Y: 4 groups of rows, each row roughly a mix of its group's hidden directions:
Y (89 x 10):
[[ 28 -16  44  14  13  20 -30  11 -10 -31]
 [-47 -11 -15  33 -23   4  25 -13 -22 -20]
 [ -9  -5 -32   5 -38 -27  42  -7  25   7]
 [-23  20 -39  -9 -23 -26  15 -22   0  38]
 [-48 -12   2  34 -25   2  38   0 -10  -7]
 [ 17  36 -22 -37 -20  26  -8  19  29   5]
 [-41  -2   4  19   4 -21  53  -3 -14  16]
 [ -6  -1 -40  13 -16  -2  40 -30  33 -15]
 [ 24  36  21 -15  -1  15 -43  32   2 -14]
 [-28  10   3  17 -13   5 -19 -27   9 -57]
 [-45   9 -16  11  21 -24   7 -22  19  38]
 [ 48   2  -1 -27  36 -11 -21 -12 -27  -8]
 [ -8 -29  24  55  12  -4   6   9 -24 -23]
 [ 22  23 -27 -31 -22  27 -20  -4  26  29]
 [ 13   6  34 -11  40  23 -37  14 -25   8]
 [-40  -6 -29  12 -17 -29  34 -20  13  19]
 [ 35   4  13 -23  50 -26  -3  -8  -9  22]
 [  7 -26  13  49 -19  23  -6 -24   0 -33]
 [-30   0 -29  -4 -13 -30  41  -7  27  23]
 [ 19  26 -27 -32 -14  20 -19  10  22  39]
 [ 19   6 -30 -28  -6  22 -31 -26  14  38]
 [ 12  38 -22 -47 -11  13  -4  19  26  11]
 [-30  16 -44 -16  -8 -20  33  -1  19  25]
 [ 56  -3   5 -24  19   4 -36  -4 -13 -17]
 [-15 -14  22  18  42 -34  23 -17  -3  30]
 [-53 -10   1  35  -9 -11  36  -9  -5   8]
 [-12 -34  28  44 -19 -28   6 -18  -2 -17]
 [-31  20 -29 -16  24  28  17  25  32  -7]
 [ 19  -5   8 -22   4 -14   3  40 -19  52]
 [-23 -14  -6  29 -47 -25   5 -14   6 -33]
 [-57  10 -21  19 -28   4  27   2  10   7]
 [ 13 -11   7  52 -13  24 -13  37  -7  21]
 [ -2   9 -21 -20 -30 -32   7  48  -7  25]
 [ -8  31 -15 -49  30 -12   7  31   4 -10]
 [ 14  35 -22 -45 -14  13  -7  14  27  22]
 [-11   5 -41   2 -32 -18  40 -12  31  -5]
 [-12  26   3  -8  28  31 -15 -36  18 -37]
 [ -4  23  -3 -10  33  32   3 -42  25 -26]
 [ 11  22  12  16 -41  10  14  45  16  24]
 [-16 -20   4 -13  15 -20   9 -56  -7 -33]
 [ 43  -5  -2 -18  31  -2 -48 -19  -2  -3]
 [ 15 -14  44  -5  23   7 -27  18 -32  28]
 [ 15  31  -9 -28  20  25 -13  47  -3 -18]
 [ 31  23  10 -32  22  32 -24  33   5  -8]
 [ 49   8   6 -32  16   5 -39   8  19   8]
 [ 38  16  26  -8   6  19 -43  20 -22 -18]
 [ 35   6 -10 -20 -30  31 -32  14   0 -32]
 [  9 -13  34  33 -23 -32  -9  19 -13 -35]
 [ 31 -13   3  -1 -27  31 -31   6  -9 -43]
 [-27  23 -41 -17 -11 -22  29   6  22  25]
 [ -4 -20 -19 -19  37   3 -22 -47 -10 -24]
 [ -4 -16  30  56 -20   4  16  12  -7 -25]
 [-25 -15   1  41 -31 -27  -3 -37 -15   5]
 [-18  19   9  -8  -2 -18  54  26   9  32]
 [-16  34   3 -22  25  24  -4 -35  27 -27]
 [  5  28  10   7 -25   3  17  59  12  17]
 [ 29  -1   7 -17  41  17  -4  24 -15  43]
 [-37  -5  -9  25 -28 -40  25 -11  24   8]
 [ 42  13  14 -29 -23 -37  -7   6   2  30]
 [ 29  -4  26   9 -36 -43 -17 -16 -18  14]
 [ 29   5  12 -15 -41  28   8  37   1 -27]
 [-27   9  -3  19 -17   4 -12 -29  11 -56]
 [-12 -29   0   5  28  -8  -6 -48 -16 -37]
 [ 21   4   2 -25  17  -2  -7  46 -21  43]
 [ 11 -24  -4  21 -21 -20 -16  47 -35  10]
 [-17 -28  18  44 -25 -30   4 -30  -6  -6]
 [ 15  31 -26 -44 -13  14 -12   7  24  30]
 [ 47  11  26 -15 -23 -26 -27  -2 -18  19]
 [ 16  27   0 -41  43  20   0  10   4  28]
 [-19 -24   7  -9  19 -29   7 -55 -15 -17]
 [-22 -15  -6  29 -33 -46  20 -24  -5   9]
 [-20  10 -28  18 -14   6   6 -30  23 -51]
 [-25  -4  -8  25 -37 -48  15 -21   2  13]
 [ 39   5 -10 -21 -22  28 -34  11  -5 -34]
 [ 35  30 -28 -45  11   3 -29   3   2   3]
 [-31  18 -41 -20   9   0  34  19  28  10]
 [-28 -24 -24  13  26  38  13 -36  -9   4]
 [ 20 -25  34  14  21   9 -31  19 -37  16]
 [ -5  26  15 -34  27  19  14 -38  30   6]
 [  9 -29  11  57 -18  24 -12 -17  -5 -14]
 [ 39  18 -24 -34  -7  18 -39   4  -1 -18]
 [ 28   0 -10 -11 -30  34 -39   9   3 -34]
 [-33 -20  27  33   5 -17  45  -2  -7  12]
 [ 16  -2  -3   7 -33 -37 -10 -30 -39  22]
 [ 22  33  -1 -38  21  32 -22  25  14   7]
 [-17  28 -11  -8  12  21   4 -41  31 -37]
 [  7 -23  11  57  -9  28 -12   0  -6 -28]
 [-34 -20   1  34 -24 -37  25 -16  18   1]
 [ -5 -24 -18 -20  34 -11 -23 -48 -16  15]]
the one row of each list that fits no group (the others fit one group, some only roughly):
- J846: [-51   1 -12  25 -40  12  19   7  16   1]
- J513: [ -4  37 -27 -31  26  38 -12  10  15  12]
- J936: [ 41 -24  12   1   9  14 -45 -14  -7 -29]
- J399: [-13 -19  35  42 -14 -13  26  -9 -10 -34]
- J764: [-31  15  -8  -8 -41 -23  17 -26  29 -22]
- J672: [ 41  15  32 -20   2  12 -46   0 -12   7]
- J805: [-22  -7 -12  12 -28 -17  33 -39  31 -19]
- J662: [ 23  42 -10 -43   6  17 -24  14   3  23]
- J253: [-21 -15  10  48 -17  -8  26 -27  28 -14]
- J891: [ 25 -13   6   5  22   7 -22  43 -37  27]
- J650: [ 11   1  11  -2  34  46 -23  25 -11 -33]
- J395: [-41 -13   1  26  19 -26  28 -30 -23   5]
- J43: [ 11  -4  14  -3  33  35  -8  38  -3 -41]
 -> J253
- J566: [-11   9 -17 -54  38 -25  -1  -9  -4  17]
- J692: [  5  14 -16 -37  -1 -15  -6   3   4  61]
- J296: [  2 -22 -20  26 -23   4  -1  48 -27  25]
- J309: [ 35  -9  -8  -5   2  18 -52 -14  -8 -33]
- J932: [-21 -10  -7  39 -31  -6 -10 -18   1 -48]
- J901: [  4  28 -26 -37  28  43  -8   9   7  15]
- J52: [  3 -27  26  38 -20 -32   3  -1 -26 -29]
- J697: [ 23  -3  33 -22  33  12  -8   9 -12  47]
- J56: [ 33   7  -1 -43  36  33  -6  15  -8  11]
- J123: [ -8   9 -13 -43  18 -31   5  -3  -7  48]
- J255: [ 28  -4  10  -3 -40  36 -23  19   6 -33]
- J669: [  6  14 -19 -35  37  47  -2  11  11  14]
- J469: [-31  16   7 -17 -50 -33  10 -14  20  -3]
- J865: [ 39   6 -12 -29   8  14 -52  -3   6 -17]
- J314: [ 25  10  25 -19  29  44 -32  10  10  -9]
 -> J296
- J15: [-38  -8 -28  -2   0 -19  50   1  24  10]
- J100: [-53  14 -13  13   2 -13  44   0   4  19]
- J30: [  5  -5  -3   7 -23 -40  10  56 -18  -4]
- J874: [-16 -34   6  36  24 -10 -21 -41 -13  -9]
- J402: [ -8  -5 -19 -28  53 -17 -21  -4 -24  21]
- J882: [-30 -28  14  39  21 -18  -4 -40  -4   8]
- J953: [-45 -19  -4  42 -23   4  19 -15 -16 -17]
- J948: [ -5 -20  23  34 -36 -47   7  -8  -1 -11]
- J612: [ 20  43  -7 -36   8  26 -32  11   4  19]
- J735: [ -4   9  23  -3  32  34 -12 -47  13 -22]
- J205: [-31 -18  14  47 -21 -12   0 -39   8   0]
- J868: [-24  13 -41   2 -38  26 -23  -5   1 -26]
- J152: [-19  27  -7 -33  -4  -8  22 -38  40  -4]
- J453: [ -5  20 -24 -35  30  39  12  10  23  19]
 -> J30
- J127: [-12   0  -8 -28  32  -7   4 -25  -3 -56]
- J837: [ 28  -8  29 -12  39  17 -15  13 -18  39]
- J310: [ 55   9   8 -37  24  -1 -21  12   4   8]
- J535: [ 19  31 -13  -3 -39  38  -5  18  32  -3]
- J628: [-28   4   0  -6 -46 -32  27 -22  26  -2]
- J668: [-26 -17  12   6  42 -37  11  17 -34  -6]
- J147: [  3  22 -26 -38  30  37   5  16  21  14]
- J7: [ 12   3  45 -20  40  20 -22  -3 -15  23]
- J860: [-29 -38  19  49 -14   3   3 -17  -5 -15]
- J600: [ 25  23 -24 -11  16  32 -39 -15 -19 -24]
 -> J600
- J215: [-51   7 -20  28   2  11   7  18  14 -37]
- J898: [ 34  19 -10 -30   0  17 -52 -16   0  -6]
- J214: [-29 -40   1  27  25  22  27 -12  11 -23]
- J233: [ 26 -40  16  18   6   8 -38 -24 -10 -27]
- J525: [-23 -41  -3  23  29  21  31  -1  -2 -28]
- J499: [ 28 -17  30   9  20  23 -18  23 -24 -37]
- J189: [-14  14 -20 -25 -31 -30  38   0  28  18]
- J378: [-25  16 -33  13 -28  -6   1 -10  17 -49]
- J880: [ 38  19  22 -14   8  25 -47   3 -21  -3]
- J505: [ -5 -30  22  40 -24 -35  15  -3 -14 -24]
- J720: [ 40  -8  35 -19  17  32 -33 -11   1   8]
 -> J898
- J995: [-22 -36  30  43  19 -16  11 -23  -2   7]
- J661: [-51   8  -6  20 -17 -10  46   5   4  15]
- J66: [ 53   2  28 -27 -10  -9 -28  -5  -8  21]
- J398: [ -2  36 -28 -49  12  32   5  13   2  -4]
- J665: [  8  36 -27 -37 -32  15  14  30   0  -9]
- J755: [ 10  21  15 -39  31   4  -9  34 -15  33]
- J573: [ 24 -34  29  26  31  18 -19  -1 -27  13]
- J621: [  2 -18   2   1 -40 -39   9  30 -12  36]
- J678: [ -9 -26 -12   8  36  31  27  19 -13 -37]
- J8: [-18   9 -32   1 -46 -25  26 -12  24 -16]
- J532: [-21   7 -34   8 -43 -23  22  -8  24 -26]
 -> J398
- J125: [-33  16   3  -1 -23  -7   2 -39  26 -42]
- J371: [ 15 -29  34  35 -22 -25  -9 -18 -25 -19]
- J363: [ -2 -10  21  35 -26 -33   7  -6 -12 -45]
- J541: [ 15  -6  31   0  48  34 -28  -3 -20   3]
- J25: [-12  23 -31 -30  34  41   9  16  12   2]
- J413: [ 40 -34  36  12  23  -1 -22 -12 -12 -16]
- J603: [-28 -31 -13  14  35  35  29 -15   8 -14]
- J905: [  2  25  38 -30  39  24 -25   4  -9   6]
- J267: [-44   3 -49   9   3  -6  35   9  -6  -3]
- J106: [-30   5 -14   7  35 -34  28 -28 -19  19]
 -> J363
- J484: [ 53 -21  28  -6  15   8 -37   0   4 -12]
- J594: [-21   3 -33  19 -42 -21  14   8  11 -37]
- J670: [-30 -28  20  40  30 -14   7 -25   4  19]
- J674: [-47  -1 -13  22  21 -27  23 -27 -10  21]
- J426: [ 20 -18  38  13  37  26 -27  -3 -27   7]
- J737: [  9  -6  31  20  19  38 -35   6 -12 -35]
- J797: [  0  42 -42 -33  17  11   6  20  17  -5]
- J411: [ -6  10   1  13 -23  25  11  43  47  17]
- J759: [  5  27  -6 -21  23  45 -22  34  13 -14]
- J915: [-37 -16 -27  20 -14 -30  43  -5   6  -3]
 -> J411
- J695: [-38 -31 -11  40   1   0  24 -18 -13 -24]
- J465: [  4  23 -14 -26  35  45 -18  25  -5 -16]
- J9: [ 22  -8  23 -11  49  28 -20   4 -30 -12]
- J313: [-27 -20   0  -9  41 -40  14 -17 -29  -9]
- J332: [ 27   1  13  -6  48  27 -22  22 -26  12]
- J559: [-17 -39  10  36 -16 -35  26 -19  10  -6]
- J89: [-24 -21   8   0  30 -21   9 -30 -15 -47]
- J734: [-28   7 -16  -4 -48 -31  23 -12  25 -13]
- J61: [-13   3  -6  -2  47 -36  10 -29 -12  31]
- J622: [-20  12  -8 -12 -21 -13  41 -33  40   8]
- J58: [-15 -11  -3   3 -35 -24  40 -34  31   8]
- J370: [-23  33 -39 -18 -29  16 -16  11  29  12]
 -> J9
- J629: [ 17 -26   4  18   3   7 -28 -25 -35 -43]
- J196: [-22  19 -13 -26 -31 -28  33 -15  31   9]
- J32: [ -8   2  27  40  -8  -6  24  50  -8 -13]
- J406: [-34  -3  18  18   6 -20  56   7  -5  20]
- J59: [-28  25 -21 -16  28 -28  20  -7   7  41]
- J825: [ 26 -20  21  15  37  24 -28  16 -32  10]
- J833: [-26 -32  23  44 -23 -11  12  -4   2  29]
- J221: [-27 -12   6  21  46 -31   6 -30 -15  18]
- J524: [-38 -19  -8  36  16 -15  11 -35 -28  -8]
- J581: [-15 -27  14  28 -50 -33  -4   5 -14  -9]
- J906: [-36  34 -26 -11 -17  -1  18  12  30  31]
- J738: [ 51 -24  46  -1  20  -3 -10   7  -1  -4]
 -> J833
- J732: [ 23 -10  17 -17  12  50 -23  23  -3 -30]
- J381: [ 15  27 -32 -46   3  20 -22   3  21  18]
- J341: [ 18  24 -18 -30  31  16  -9  41 -11  24]
- J410: [-12 -21 -19  46 -32  -6   0  -9  -3 -41]
- J149: [-21 -13 -18  21 -31 -42  22 -29 -13  17]
- J816: [-52  18 -24   8 -19   7  18   2  29  25]
- J146: [  2  36  10 -14 -31  -7  25  45  18  16]
- J28: [ 12 -42  34  21 -19 -36   9 -24  -5   1]
- J317: [ 14  29   0 -23  41  27 -27  29 -15   6]
- J319: [ 41  15   5 -36 -19  20 -12  34  22  -6]
- J971: [ 28  16  -8 -30 -29  27 -31  28  20 -10]
- J707: [-24 -17  18  26 -29  -9   0 -41  13 -34]
- J206: [-42  22 -21   2 -41  11  31  19   8  -2]
 -> J732
- J699: [  6 -12  28  35 -32 -41 -10  -6 -22 -17]
- J37: [ 16  22   4 -39  38  13  -6  26  -6  33]
- J337: [ 18  21   1 -20  29  49 -28  16  -5 -17]
- J185: [-30 -26   9  47  -3  -8  16   5   0 -41]
- J655: [ 29  35  -5 -37  15  30 -31  12  -8   9]
- J857: [-26  15   1  -9 -20 -13  25 -49  34 -14]
- J446: [ 19   4  20 -15  31  14 -28  37 -30  25]
- J776: [ 22 -21  40  23   4  17 -35 -12 -26 -21]
- J694: [-27 -21  -3  35 -19  -4 -14 -41  -7 -34]
- J385: [  4  21 -16 -36  28  41 -10   3  24  26]
 -> J694
- J828: [ 10  28  -2 -18  49  38 -24   1  -1 -13]
- J17: [-19 -31  44  39 -12  -2  26   8  11   6]
- J721: [-36 -14 -13  28 -22 -40  32   0  13 -11]
- J187: [ 48  -6  25 -16 -10  20 -30  22  27  -5]
- J39: [-23 -13  17  33 -30 -10  -7 -32   6 -42]
- J316: [  1 -25  14  52  -1  20  -4  -6 -10 -42]
- J334: [-45 -17   4  39 -34  10  23  -3   0 -13]
- J708: [  2 -20  13  52 -12  23   4  -3   0 -43]
- J616: [ 31  16  12 -41  30  30 -10  27  16  -2]
- J677: [-35 -13 -22  30  17 -11 -12 -43 -24 -10]
- J159: [-29   6 -52 -12  16   5  33 -12  22  -9]
- J684: [-50   2 -26  31  -7  -5  14 -28 -25  -4]
- J219: [-14  33 -19 -20  21  40  -8  35  14 -13]
 -> J159
- J701: [-46 -10  -1  32  11 -20  34 -20 -22   5]
- J183: [ 26  -3   6 -24  34  11  20  -3   9  52]
- J596: [-21 -17  18  25 -50 -23  -7 -20   1 -26]
- J955: [ 28  26  25  -3 -37 -35 -31   7   1  11]
- J536: [ -3 -22  -2  45   3  19 -22 -15 -14 -45]
- J586: [-20 -20  26   7 -46 -35  18 -22  10   9]
- J924: [ -5  18 -25 -22  33  53  -1  21   1  -1]
- J211: [ 36   3  11 -23  49  25  -4  15 -24   4]
- J508: [ 27 -19  26   9 -31 -48   2  -7 -25  -3]
- J534: [ -2 -16  19  37 -39 -45   4  -7 -12 -14]
- J644: [ 19   0  -2  22 -25  15 -16  19   0  59]
- J533: [ 19  17  -1   6 -45  22  -2  30  19  37]
- J903: [ 33  22   4 -45   8  11 -14  -5  17  40]
- J718: [ -5 -14  27  40 -32 -43  -5 -12  -9 -11]
 -> J211
- J275: [-14 -30   7  17  34 -11   1 -32 -24 -39]
- J133: [-25  20 -11 -14 -55 -15  23 -17  18  -5]
- J438: [-27 -28  10  38   3  -8  26  19   7 -40]
- J862: [ -7 -25  26  36 -29 -45  10  -8   0 -15]
- J286: [-15  31 -27 -28  23  38  -5  10  25  18]
- J282: [  3  28 -30 -36  26  43  -3   7   7  14]
- J855: [  5 -28  23  60 -16  17   2   2 -13 -15]
- J873: [ 26 -27  31  -2  16  -2   6   1 -19  53]
- J992: [ 32  16  29 -16  15  31 -44  17  -4  -4]
- J117: [-21 -26 -15  27 -18 -16  13 -47 -20  20]
- J871: [ 35   3 -14 -19   6  19 -57  -8   7 -17]
 -> J133
